Rotation paths and how fast each direction turns (deg/step):
Each turn is a multiple of 5 degrees from 10 to 175, or 0.
path 1
+3.07 -0.26 +1.26 -4.29 -1.42 +0.46 +0.65 +3.50 -3.40 -1.75 -1.27 -0.94 -2.37 +1.21 -0.63 -1.85 -1.30 -0.93 -1.78 -1.60 +1.81 -0.94 +2.32 +3.94 -2.63 +2.16
+4.08 +3.20 +2.35 -2.35 -1.30 -0.90 +3.64 +1.61 +0.39 -1.25 -1.00 -0.46 -2.85 +2.47 -0.96 -1.67 +0.78 +0.24 -0.77 -2.54 +1.88 +1.90 +2.96 +1.83 -2.51 +2.61
+5.22 +0.41 +0.14 -4.23 -0.82 -3.69 +0.31 +1.79 -1.25 -0.49 -0.27 -0.31 -1.11 +1.94 +0.76 +0.78 +0.52 -2.83 -0.29 -0.35 +1.77 +0.64 +3.50 +2.73 -2.63 +2.20
+5.69 +0.42 -0.21 -0.66 -1.62 -0.38 +0.72 +3.10 -2.78 -0.49 +0.08 +0.76 -3.13 +0.05 -1.10 -1.75 -1.23 +0.49 +0.35 -2.62 +1.67 +0.92 +2.71 +3.44 -2.87 +2.87
+3.31 +1.60 +1.61 -3.65 -2.41 -0.15 +0.65 +3.17 -0.27 -1.46 -1.19 -1.66 -1.52 +2.95 +0.70 -2.30 -0.39 -0.71 -2.29 -2.03 +2.52 -0.24 +2.16 +2.32 -4.33 +0.62
+4.45 +1.16 +1.43 -4.79 -1.02 -1.50 +3.09 +1.79 -1.28 -1.75 -1.17 +0.66 -3.15 +1.39 -0.85 -0.09 -0.09 -1.31 -0.65 -1.31 +0.05 +1.50 +2.03 +1.53 -1.44 +4.33
+5.00 +2.24 +1.09 -1.72 -0.72 -2.55 +1.48 +2.10 -2.32 +0.33 +0.96 -1.11 -1.69 +0.82 -0.08 -0.58 +0.98 -0.55 +0.37 -0.81 +3.51 +0.77 +4.52 +3.88 -2.47 +0.95
+4.82 -0.82 -0.59 -1.50 -2.22 -1.07 -0.54 +3.07 -0.34 -1.49 -2.00 +0.90 -1.78 +2.32 -0.55 -1.76 -1.14 -1.52 -1.16 -3.16 +1.16 +0.72 +2.72 +3.56 -3.05 +2.70
+5.20 +2.20 +1.38 -4.17 -2.44 -0.05 +2.05 +2.64 -1.22 -0.83 +0.94 -0.89 -3.18 +1.08 +0.85 -1.20 -0.73 +0.26 -0.91 -1.27 +1.49 +0.54 +0.68 +0.38 -4.60 +1.83
+2.83 +0.77 +2.16 -4.42 -0.43 -1.15 +2.09 +2.58 -3.02 -1.54 -1.43 -1.00 -1.83 +1.38 -1.15 -0.63 +0.12 -1.56 -1.27 -0.89 +1.84 +0.06 +3.83 +4.12 -0.85 +2.68
+5.36 +2.34 +0.59 -0.37 -1.37 -2.72 +2.00 +1.56 +0.56 -0.46 -0.44 +0.38 -2.24 +2.14 -0.70 -1.06 +0.87 -0.22 +0.33 -2.66 +2.13 +2.37 +3.92 +2.50 -2.57 +2.51
+5.53 -0.58 -0.73 -3.94 -2.18 -2.15 -0.89 +2.88 -1.52 -0.65 -0.05 -0.27 -1.51 +1.62 +1.29 -0.20 -0.79 -2.18 -0.93 -0.82 +1.72 -0.42 +2.27 +2.54 -4.15 +1.68
+4.23 +1.22 +1.45 -2.47 -1.79 +1.00 +2.30 +3.16 -2.94 -1.27 -0.41 -0.01 -3.76 +0.29 -1.33 -2.32 -1.46 +0.92 -0.72 -2.37 +1.37 +0.65 +1.73 +2.76 -2.66 +2.99
Directions:
+0.96 -0.07 -0.56 -1.40 -0.48 -0.82 -0.07 -0.50 +1.33 -0.16 +0.15 +0.55 -0.04 +0.46 +1.03 +0.99 +0.02 -0.83 -0.05 +0.46 -1.03 +0.40 -1.17 -1.78 -0.75 +0.61
120
+0.03 +0.66 +0.36 +0.12 +1.04 -1.77 +0.87 -0.96 +0.34 +0.27 -0.07 +0.17 +0.43 +0.22 -0.40 +1.09 +1.29 -0.66 +0.74 +0.50 +0.24 +0.85 +1.46 +0.34 +1.39 +0.45
90
path 2
+3.84 -1.78 -3.18 +0.58 +0.06 -2.40 -2.81 -1.58 -2.69 +4.83 +2.97 +1.91 -0.10 -2.31 +1.22 +2.42 -2.53 +2.99 +1.38 +2.20 +0.20 +2.42 +4.17 -1.77 -0.22 +2.04
+1.30 -2.21 +0.97 -4.26 -2.12 -1.08 +0.91 -3.19 -1.79 +1.07 -1.00 +3.36 -1.71 -1.39 +2.81 +3.67 -1.20 +1.31 +3.14 +3.35 +1.16 +0.56 +2.49 -3.97 +4.43 +0.53
+3.08 -2.49 -3.72 +0.63 -0.13 -1.93 -1.75 -5.59 -2.56 +3.78 -0.37 +1.36 +1.52 -3.22 +2.18 +1.55 +1.63 +0.79 -1.49 +0.58 -0.51 +2.27 +0.15 -3.38 +3.24 +2.92
+2.66 -1.50 -0.74 -0.32 -1.49 -2.63 -1.31 -0.79 -2.04 +2.64 -1.34 +0.23 -1.32 -1.81 +0.06 +6.03 -1.99 +1.21 +4.55 +2.24 -0.52 +3.89 +0.02 -6.12 +0.31 +0.08
+0.55 -3.65 -4.33 -1.73 +0.27 -1.47 -0.49 -4.10 -1.45 +0.45 +0.82 +5.19 -2.23 -3.72 +0.16 +3.55 +0.34 +4.47 +0.13 +1.97 -1.98 +0.03 -0.08 -2.34 +1.85 +1.57
+4.72 -0.96 -0.15 -1.76 -4.55 -4.00 -2.83 -5.22 +0.39 +2.00 -1.82 +2.91 -1.30 -2.02 +0.40 +1.95 +0.66 -0.27 +1.00 +1.26 +0.74 +3.08 +0.56 -3.88 -1.06 +0.59
+3.63 -2.62 -2.79 +1.46 +1.16 -4.13 -2.45 -1.17 -2.84 +3.79 +2.87 +2.93 -1.71 -0.63 -0.61 +2.10 -1.66 +2.60 +1.78 +3.43 +0.31 -0.40 +3.12 -3.72 +0.96 +1.38
+2.31 -2.10 +1.08 -4.55 -2.43 -0.39 +0.71 -4.66 -1.33 +1.48 -0.24 +2.94 -1.35 -2.85 +2.32 +2.89 -1.55 +2.31 +2.43 +1.25 -0.65 +2.36 +5.05 -2.72 +1.77 +1.33
+3.01 -2.60 -3.36 -0.03 -1.36 -1.98 -3.27 -4.15 -2.58 +4.50 -0.69 +2.35 +1.63 -1.46 +2.83 +2.45 +1.06 -0.01 -0.16 +2.72 +2.31 +0.35 -0.79 -2.82 +4.06 +1.93
+2.57 -0.75 -0.50 -0.01 +0.36 -3.19 +1.02 -1.54 -2.12 +2.08 +0.17 -0.24 -1.87 -3.31 +1.05 +4.03 -1.86 +1.08 +2.41 +1.45 -1.58 +4.97 +1.51 -6.70 +1.80 +1.69
+0.48 -4.83 -3.19 -1.61 -0.90 -0.15 -1.63 -4.71 -2.46 +1.65 -1.46 +3.93 -0.25 -1.91 -0.76 +5.04 +1.15 +3.62 +2.54 +1.54 -2.01 -0.65 -0.47 -2.68 +1.72 +0.46
+3.88 -0.10 -2.64 -1.64 -3.13 -3.96 -2.71 -3.42 +0.65 +1.39 +0.02 +3.43 -1.91 -4.29 +1.72 +2.56 -0.75 +0.81 -0.43 +1.81 +0.92 +4.79 -0.89 -2.93 -1.04 +1.41
+3.38 -3.05 -0.89 +0.62 +0.28 -4.81 -1.24 -2.74 -2.16 +2.23 +0.68 +3.51 -2.96 +0.27 -1.98 +2.07 +0.27 +1.65 +2.50 +3.30 -0.49 -1.80 +2.28 -5.60 +1.50 +0.47
Directions:
+0.41 +0.00 -0.40 +0.06 -0.53 -1.12 -0.74 -0.09 +1.01 -0.92 +0.29 +1.28 -1.33 -0.08 -1.57 -0.18 +0.26 +0.66 -0.14 -0.01 -0.48 -0.38 -0.52 +0.29 -2.11 -0.55
55
+0.39 +1.13 +0.56 -0.60 -0.36 -0.10 +0.74 -0.09 +0.67 -0.44 +0.38 -0.64 -0.27 -1.45 +0.73 -0.30 -0.81 -0.04 -0.48 -0.89 -0.54 +2.38 +0.88 -0.01 -0.97 +0.42
170
path 3
-1.74 +0.33 -1.22 -2.64 -1.16 -4.55 +3.23 +0.22 -0.25 -1.53 +5.06 -3.93 +0.16 -2.55 -0.40 -1.67 +1.65 +1.73 +0.57 -1.67 -3.36 +0.01 +4.06 -3.54 +1.27 +1.58
+1.06 +1.31 -2.05 -2.61 +0.41 -2.71 +5.24 +2.24 +3.52 +0.58 +2.16 -2.20 +3.77 +0.77 -1.62 -1.40 +3.81 +0.52 -0.26 -1.62 -0.15 -1.18 -0.22 -5.15 +2.25 +1.35
-1.98 +3.20 +0.38 +2.24 +1.20 -4.33 +4.06 +2.88 +1.56 -2.89 +2.56 -5.01 +1.93 -0.36 -0.90 -1.60 +1.95 +1.85 -1.64 -1.50 -1.15 +0.11 +1.92 -3.20 -0.10 -2.82
-0.13 +1.29 -3.03 -0.11 +0.42 +0.23 +2.31 +2.57 +3.48 +0.11 +4.25 -2.71 +2.47 -2.39 -3.12 -3.02 +0.78 +1.50 +2.82 -5.11 -0.02 -1.40 +1.68 -3.43 +0.65 -2.65
-0.92 +2.79 -1.78 -2.37 -1.85 -6.11 +1.97 +1.86 +2.09 +0.55 +1.52 -4.96 +0.19 -0.58 +0.90 -4.31 -0.64 +2.62 +1.11 -2.81 -1.45 -1.53 -0.88 -2.01 +1.83 -2.51
+2.36 +1.24 -1.58 +1.70 +0.08 -2.94 +3.22 +2.21 +2.48 +1.16 +1.23 -3.77 +4.57 +0.74 -1.96 -6.04 +1.86 -0.22 -0.09 -4.54 -0.42 -1.05 +0.44 +1.15 +1.09 +0.23
+0.34 -0.19 -1.68 +2.02 +0.00 -4.04 +2.67 +2.26 +1.39 +0.20 +1.81 -6.82 +1.98 -3.52 +0.16 -3.12 -1.14 +1.32 +2.74 -0.45 -3.79 +1.90 +2.48 -0.47 +0.59 -0.52
+1.84 +0.87 -1.74 -2.70 +0.51 -1.08 +3.79 -0.11 +1.54 +1.50 +0.69 -2.96 +3.80 -2.16 -2.49 -6.42 +1.23 +3.95 +3.25 -0.08 -1.18 -0.76 +1.64 -1.67 +1.34 +1.83
-2.04 +1.77 -1.24 +1.09 +1.27 -5.25 +5.68 +1.80 +3.03 +0.60 -1.64 -2.82 +3.95 -3.00 +0.62 -3.07 +0.02 +3.52 -0.77 +1.21 -1.18 +0.13 -0.79 -0.79 +1.61 -0.19
-2.45 +1.26 -1.31 +1.88 +0.79 -1.84 +3.60 +0.34 +2.31 -1.31 +2.47 +0.19 +4.18 -4.12 -2.62 -4.69 +1.98 +2.86 +0.57 -3.21 -1.41 +0.17 +3.95 +1.09 -0.02 +1.06
-2.70 +0.33 -3.09 -2.49 -1.56 -5.33 +2.97 +1.79 +4.44 +0.75 +1.83 -0.44 +1.77 -4.31 +0.73 -1.30 +0.25 +1.94 +2.79 -1.50 -3.39 +1.06 +0.98 -2.03 +1.73 +1.26
-0.40 +2.93 +0.24 -2.52 -1.10 -5.42 +2.94 +1.25 +3.54 -0.98 +1.02 -0.14 +3.37 +1.64 -1.77 -4.29 +4.50 +2.04 -0.17 -1.91 -1.79 +0.41 +2.07 -0.66 +0.32 +2.49
-0.58 +1.01 -0.85 +2.45 +0.89 -3.72 +3.15 +4.71 +6.56 -0.79 +0.86 -2.76 +3.64 -1.07 -1.22 +0.36 +1.90 +0.26 +1.24 -1.21 -2.46 +3.17 +1.72 -1.95 -0.21 -0.33
Directions:
-0.89 +0.96 +0.13 -0.57 -0.23 -0.35 -0.19 +0.76 +0.81 -1.15 +1.01 +1.29 -0.27 +0.88 -0.27 +1.52 +1.42 -0.50 -0.16 -0.64 -0.23 +0.28 +0.16 -1.55 -0.43 -0.33
35
-0.10 -0.84 +0.58 -0.43 +1.94 -0.49 -1.65 -0.58 -0.24 +1.01 +1.13 +0.04 +0.59 -0.33 +0.03 +0.01 +0.45 +0.18 -0.72 -0.07 -0.52 +0.29 -1.55 -0.11 -1.28 -0.14
0
+0.15 -0.86 -1.23 +0.43 +0.21 -0.01 +0.53 +1.11 +1.46 +1.13 -0.51 +0.07 +0.44 -0.76 +0.77 +1.61 -0.81 -1.00 +0.43 +0.18 +0.07 +0.30 -1.35 -0.64 +0.69 -0.21
170
